Each row is where one point has got to under a steady rotation. How many steps took it there?
The counts run from 0 to 231.
[  2   8  19  31   8   3  21  -5 -17  18  12  12  -2 -12  18  -7  18   4
 -10  11  -3  11  17  -7  -4  -6   7  16   7  -7  -1  16   3   3  -2 -27
  -4  29  20  -7  -3 -13  15   9  -5 -17  10 -19   9  20 -29  -9  29 -10
  -7] : 15
[ -9  25  -6  -2 -23  11  24 -14  22 -15  -5  -5   0   0  -4  -3 -18 -13
  21 -17   5  24   1   5 -15  -7  -2   3  -2  24  -3  -5 -12   4  20  21
  10   2  -8 -15 -19   2 -14  -6   0  -3  16   2 -16 -20  27 -21 -24  11
  -2] : 207
[-11 -11  -4  14   3 -19  19   8 -14  -5  -5  11  11 -18   4   3 -11 -21
 -15  14   1   2 -11 -11 -12 -12  -1  -2   6  26  25   2  19 -17  31   6
  -3  -8  12  13  12  -3  20  19  28  14  -5  -6  -8   6 -29   6   1  -9
  26] : 91
[ -4 -13 -14  10   2  29  29  -6  -8   5  22   4  14  19  -6   4   8  12
   3   8  10 -13 -19  -5   7  -4   1   7 -14  -9  -9 -19 -31  13   2   3
  -3  17  26   3 -10 -33  -6  13  -1 -23 -12   7  28  -3   7 -10  -2 -11
 -19] : 148
[-20  13 -36   0 -17 -12  20   1 -22  -4  -2   9   7  -8   5  18 -17 -18
 -12  20  17  -8   4   1  -1 -10   3   3  -3  31  19 -15  -2   5  16   9
  -8   3  14  12  11 -19  -7  -1  10 -10  24   2   8  16  -7   9 -31  15
  -9] : 80
[ -9   6  11   8  -7  36  19 -10  -6   0  17  22  19   5   9 -19   6  15
   0  -1  -2  16 -13 -19  20   6   0   0   9   9 -16 -15   0   7  -1   1
  -8  13  -9  -1   8 -18   6  30  -7   2  20   2  13  19 -26  -9  25  -1
   4] : 163
[-26   8   7  -3 -18  37  17 -16  -5  10  -3  11   8   3  19 -13  -2   3
  -4 -15  -5  10   6 -31   8  19   2  10   3   2 -19  -2   4  -5 -12   8
   3   1 -22 -13  16  -3  27  22  17   1  19  -8  16   8 -13  -2  13   0
  -2] : 172
[ -1   6 -20   9 -13  17  23  -4  13 -29   1  10  11  -9  -1   1 -15 -11
  24  -9  16  15  10  37  14   7   3 -17 -10  26  -1 -29  -1  -3  17  -8
   7   6  -4  -1   4 -16   7  -2   5   3  32  -6   2  -2  12 -16 -12   8
   3] : 68
[  8  -4  21  24  -5 -10  15 -11  -4  15  18  14   1 -11  17  -6  22  -6
  -5   7 -20   5 -17 -22 -19 -13   1  33   9  -4   0  26   8  -9   3 -12
   6  15   9 -18  -1   2   3   6  -1 -20  14 -18   9  19 -27 -12  21  -9
  -8] : 22
[  2   9 -16  13  -2 -23  -1 -12  -8 -11  -7   2  33  17 -17 -19 -23 -16
  27 -29   5   8  10 -24  -7 -14  -6   3  22 -15  -1  -2  -4 -10  -1 -27
  23 -11   3 -20  -2  -6   0 -10   2 -14  -3 -19 -21 -11  10   1   3  -8
  -9] : 48
[  6  11   4  20 -25 -15   3  -6   6  -2  -4 -11  17  -4 -12 -22 -14 -17
  12 -16 -18  12   9  -4 -23 -10  -1  13  26   0  14  29   7 -20  19 -22
  22   6   7 -17  -5  16   9  -7   6 -12  10 -17 -18  -5  -8  -7  -1 -14
  -8] : 194
[  7  10  17  -5  13  32  29   8  23 -11  11  -6   8  -5 -12  11  13   4
  -6  -3  -8  -4  -5  12   5   0   0 -14 -16 -23 -16 -18 -26  21   7  -1
   7  16  19 -29  -6 -20  19  -8   3   7  -2  -6 -16  -5  24   8  -3   4
 -15] : 137
[  9  28   6 -11   4   4  12   7  11 -16  -4 -24   8  -3 -15  -5  -1  17
 -22  -3   6  -2 -11  -9 -15 -21  -1 -12  17 -17   2   7 -21  17 -13  32
   7   4   5 -11 -22  -1 -13 -19  20  -1  -8   6  -9   0 -13  30   5   3
 -21] : 122
[  1  13 -21 -24   4  37  34   1 -11   7   7  22  -6  -4   4  -8  19   8
 -15   6  -2 -15   4  -3  -3  16   0   4 -22  -7   1 -14 -10   7   4  16
  -4   8  16 -11  -6 -22  13  13   4  -7   0  -4  35  17  -4 -14   0  -2
 -22] : 2
[ -5  25  19   9 -10  19  23  -7 -15  12  16   8   3  -1  24 -16   6  14
  -5  11  -5   7  -9 -25  -9  -4   0  32  24   8   5  25 -10   8   1  14
   3  20   1  -1 -13 -11  13   7  -5 -20   2   0  10  10 -22 -11  17 -19
 -18] : 19
[ 23  22   9 -16   4  25  22   7  23 -20   9 -16   7  -7 -15   1  16  12
 -19  -4   3  -6 -13  -6  -5 -14   1 -14  10 -23 -11  -9 -23  21   2  16
   6   7   7 -25 -17 -10  -7 -19   7   9  -7   1 -23  -1   3  24  -5   5
 -18] : 130
[-14  27  -7  -1  10  -2  27   2  -2 -12   2   5  26  15 -25   8 -31  -6
  14  11  23  15   3  10   0 -16  -9  -2   0  22   8 -31  -2  20   3   7
   0   0  21   1   7 -14  18  -1   5   2   6   9 -23  -4  15  10  -9   4
  18] : 223
[-13  27  25   5 -15  15  25 -16  14   5   9   0   1  -3  30  -8   3   8
   2  -6 -17  16 -18 -32 -10   3  -7  33  19   9  -9  22  -8   6  -6  17
   7  14 -22 -17  -8  -1   7   3  -3 -12  18  -2  -5   7  -7  -9  17  -6
 -11] : 27
[-16  -2  29  17  -3   5  22 -21  15   6  -4   3   3  -2  13 -12  -3  -8
  13 -30 -13  31   0 -29 -13  -6   1   3   6  -3 -23  14  -5  -2  -7  -4
   9  -2 -24 -22  -4   7   9  11  10  -4  15 -19  -4 -11   7 -10  28  -4
   4] : 33
[-12 -16 -21  17  -9 -10  24  -3  -7 -10  -9  17  10 -12  -5   1 -21 -27
   5  -1  13   9  12  30   2  -8   7 -18 -20  26  11 -25  -1  -9  17 -11
  -1  -3  13  10  14 -16   8   7   8  -3  32 -10  14   0   2 -13  -7  14
   4] : 75
[ 11  22   6  20 -36  15  15 -17  30  -6   5 -20  -1  -2 -11  -7  -8  -7
  13 -15   3  28  15   2 -23 -10   9   9  13  11 -11  15   5  -5  11 -14
   6  14  -6  -6 -11  26   5 -12  10  -5  28  -8 -18  -6  -9  -4  -7  -8
   9] : 197
[ 14   4   0  19  21 -17   4   6  14 -15 -19 -17  -2 -19 -25  -8   1  10
 -14 -11   3  15  11   5 -17 -26   7 -21   5 -26   6   9  -7   5 -16   3
  -3   2  10  -8 -26   0 -10  -4  26   1  -2  -8  -3  -1 -22  12  32  11
  -4] : 118
[-21  18  -9   0 -29  20  17 -20   0  18  -8  -4  -3  10   4  -4 -13   6
  -1 -14  -4   3  29 -30  -9  16   4  23   4 -10 -12  20  -1   0 -18  -4
  -2   6  -6  -1  11   4  30   5  21 -17  17 -19   8   3 -15   4  -3  -7
 -12] : 181
[-12   0  11  -1 -18  41  21 -17  -9   6  19  15  25   9  11 -19   0  11
  -6  -1  -8   7 -24 -24  14   6  -6  10   9   9 -15 -10  -3   4  -3  16
  -2   9 -16  -1  11 -12  11  28   4  -1  20   5  20  16 -20  -2  16  -7
   0] : 164
[-10  13   4  12   4   7  22   2   4  -3   0  -4  -6 -15  11  21  -8  -8
 -21  13  13  17   3 -12  -2  -1   0  -2   8  24   6  -1  26  -1   4  11
 -14  13  -2   9   9   3  27  12  33  21   5   1 -15  13 -29  21  -2  -4
  31] : 94
[  1 -14  14  19  -2   9  13  -5  -3  10  21  22  26  -1  -4  -9  10   2
  -3   3 -17  13 -16  -7  13  -2   1   3  -4  -3 -10 -11   5   0   1 -23
 -11  17   9  -7  18 -14   7  27  -7  -7  28  -1  15  28 -29 -12  30   3
   6] : 161
[ -5  11   2   6  -1  36  39  -2 -12  17   7  17 -12   3   7  -5  13  13
 -14  10   9   0  15  -4  -7   6   9  12 -12  -4 -11   0 -12  14 -12  -4
 -16  20  21   5  -1 -15  29  13   5 -16   4 -15  30   9 -15  -8  12 -10
 -10] : 9
[ 17  18 -24   9 -18  17  15  -5  23 -34  17  -1  19   5 -16  -3 -18  -1
  33 -17  19  16   4  18   9   6   6  -3  10  11 -12 -21   3   0   9 -18
   9  14  -4  -6  -4  -7  12 -14  -5   4  23  -5 -17   0   3 -11 -14  -5
   5] : 60
[-10  18  -8  -1 -21   8  19 -19   7 -13  -4 -14   5   2   0  -4 -14 -19
  12 -14  11  15   0  -3 -13  -9  -4   4  11  20  -1 -11 -10  -1  17  21
  22  -4 -10 -23 -20   4 -26 -12  11  -6   6   7  -9 -21  31  -4 -28   9
  -6] : 208
[ -9 -10 -35  12  -9  -6  10 -11 -17 -13   2   8   8 -14   7  10  -4 -34
  -3   1  17  -7   9  18   4  -6   4 -10  -8  25   8 -31   4 -11  16 -11
  11   4   4  -7   9 -17 -20  -6  17 -12  31  -5  13   7   7  -2 -31  11
  -9] : 73
[  0  -5   3   6  22  -2  22   4  -5 -12  10   6  30   0 -20   1 -18 -14
  10  15  13  10  -8  16   6 -11 -11  -7   0  22  15 -35  20   6   8   2
   2   1  14   1  15  -5  32   4  17  11   3   1 -13   5  -5   9   2  -6
  33] : 230
[ -4   1 -13   3 -10 -21  13 -15   8   0   1  -7   8   1 -15   9 -11 -35
   9  -8  -6   6  -6   1 -20 -18   0   7  -6  10   6  -9  -3  -6  18   2
  24  -9   7 -34   0  11 -23  -9  14 -14  17  -6 -11  -7  29  -3 -29  13
  -7] : 210
[  0  -5  11  19  -1 -18  13 -19  14   6   2  16  -7 -15  13  -7  12 -12
   8 -22 -22  20  -9 -34 -15  -5  -4  21   6  -7 -12  19   0 -14   7 -10
  11  -3 -13 -34  -8  -3  -5  11  -1  -9  15 -21  -1   5  -6 -23  26   1
  -6] : 31
[ 22 -12   8  -1  20   8  19  11  10 -19   6   6   8 -14  -8 -11  24  -7
  -3 -12  -4  -8 -12  -1  -8 -12   4 -25  -1 -25  -6 -17 -23   0  23  -5
  12  -2  15 -35 -17 -20  -7  -2   6  10 -21 -15  -8  -9  10   3   6   0
 -11] : 134
[ 14  23  19 -16   3  22  24  13  27 -21   3 -15  14  -4 -19  -1   2  15
 -15  -5  -8   2 -13   4  -8 -14   1 -18   5 -19  -6  -6 -26  20   4  18
   6   6  13 -21 -14  -8   8 -14   6  15  -6  -2 -21  -4   4  20   4   5
 -15] : 129
[ -8   0  11   4  20  13  25   4 -24  19   2  22   5  -8   9  -7  23  -3
 -16   8 -14 -10  20   7  -2   4   1  -1 -13 -12   8  -5   1   1  -2 -16
   7  17  30 -21   9 -25  30  12   6 -13   3 -17  21  15  -7  -4  13  -2
 -15] : 6
[ -4  17 -22  -2  -1   3  24   3  16 -14   3   5 -19 -13   9  26  -4   0
 -14  14   3  10 -10 -21 -13   5  -8  15  -2  21  18   9  15  -4  14  30
 -15   4   3   7  -5  -5  15  14  30  20  -2   1  -3  13 -29   2  -8  -5
  17] : 96
[ -4   1 -13   6  -4 -27   9 -18   8   0 -10  11   2   3  -5  -9 -10 -18
  21 -28 -14  14   0 -34 -15  -8  -6  18   3 -18 -10   9 -13 -13  -1  -8
  12 -16  -9 -31  -7  -6 -11   8   4 -13   5 -23   0  -8  13 -21  15   5
 -11] : 39
[ -6   8   5  25   3  22  23  -1  -6   3  24  13  17   6  -6   1   7  16
   5  11   3  12  -5   3  21  -1   3   4  -4  -6 -10 -19 -15  20  -6 -18
 -19  30  21   4   0 -34   1  17 -16 -12  15   4  12  16 -16  -7  22   1
  -3] : 154
[  8  18  11  -2   8   0  16  10  24 -16 -15 -22   7   1 -30 -12 -16  23
 -12  -6  -6  17  -5   3 -24 -26   1 -20   2 -20   2  12 -23  13 -16  23
  -5   1  10   3 -23  -1   6  -4  20   6   2  -2  -3  -7 -12  14  28   6
  -6] : 120
[ -5 -20  19  22  23  23  25   2   1  10  11  -1  16   3 -10  12  15  -4
  -2   3  -8  -4  -6  14  10  -2   2 -13 -17 -19 -10 -21 -23  12   1 -22
  11  22  33 -22   0 -25  15   5   6  -9  -7 -11   5 -10  22   6   4  -1
 -10] : 144
[-10 -12 -22   5 -13   1   7 -20 -16  11  -4  20  -6  -3   9 -14  10 -14
  -4 -21  -6  -3  14 -41  -7  12   4  16   1 -11 -13   4  12 -23  -1 -13
   5 -10 -11 -22   9  -2   1  18  20 -11   8 -24  25  10 -23 -15   7  -2
 -13] : 176
[ -9  -5  -2  14  23 -19   6   5  12  -2 -12  -1  -5 -23   9  20   2 -19
 -14   5 -20   5  -6  -8  -9   2 -14   3   0  12  30  11  25 -20  14  14
   7   6   5 -11  -1  -3  27  16  47  15  -6  -6  -7   7 -16   8   9  -7
  16] : 100
[ 15  15 -23   4 -25  28  18 -10  16 -32  17  -2  20  10 -12 -13 -20  -1
  28 -13  25  10  -5  13   7   3   2  -9  15  19 -13 -23   0  -2  15  -3
  11   6 -12   0  -7  -3   6 -12   3   1  17  -4  -7  -6   5  -7 -24 -14
   4] : 61
[  3   4  30  31  -6   5  22 -13   4   2  12   8  -5 -10  24 -17  17  -1
   2  -3  -4  30  -3 -22 -13 -10   6  11  18   2 -17  18   8  -6   4 -13
   2  15  -9 -13 -12   0   4  14  -3  -6  13 -16   1  11 -24 -19  37  -7
   5] : 24
[-24  17  -4  12 -10   5  29   3 -17  -3  -3   1  10  -2   6  12 -22  -7
 -24  22  22  10  10  -4   0  -7   1  -7   4  32   8 -13   8  11   6  12
 -15   7   9  26  11  -5  20  10  19   6  18   4 -10   8 -20  21 -12   6
  19] : 86
[-22  29  -8  -4  -1   0  29  -9   6 -12 -13  -2  11  13 -15   8 -32 -11
  16  -3  17  24   9  10  -8  -9  -1   1 -11  22   3 -24 -17  14  11  14
   4  -3   7 -10  -8 -10  -3  -1   2  -4  11   6 -16 -19  35  -5 -18  17
   4] : 215
[ 30   3   0  -2  13 -16   9  11  19 -24   0  -6   7 -16 -32  -8  11   1
 -13  -8 -10  -5 -13  -3 -22 -28   4 -16   4 -30   9   4 -15   3   9   0
   3  -3  19 -26 -18  -4 -16 -11   8   2  -7  -8 -10   7 -14  10  16  11
 -15] : 125
[-13   7   1  15  28 -13   7   8  14  -6 -15  -8 -12 -27  13  20   6  -8
 -13   1  -6  11   8  -4  -3   7 -10   0   0   7  18   9  29 -11   4   9
  -2  13   1 -15  -5  -4  21  12  44  17   3  -2 -14  10 -18  13  11  -3
  16] : 101
[-11   7  -4   6  12 -10  28  -1  -7  -7  -1  11  24  18 -31   3 -30 -14
  17   7  24  20   4  13  -4 -21  -2  -9  -6  18   7 -33  -3  15   6  -5
  -2  -5  19   6   5  -7  19   4   7   2   5  -1 -16 -10  17   5  -7   6
  24] : 222
[ -4   9   3 -15   9  48  35  -2  -5  11  12  14  -3  -8   6   2  23   5
 -20   1   7  -4  15   3  10  10   5 -12 -18 -10 -16 -28  -1  12 -11   4
  -3  15   8 -19   9 -11  20  12  12   2   8  -6  18  14  -8  10   3   1
  -7] : 0
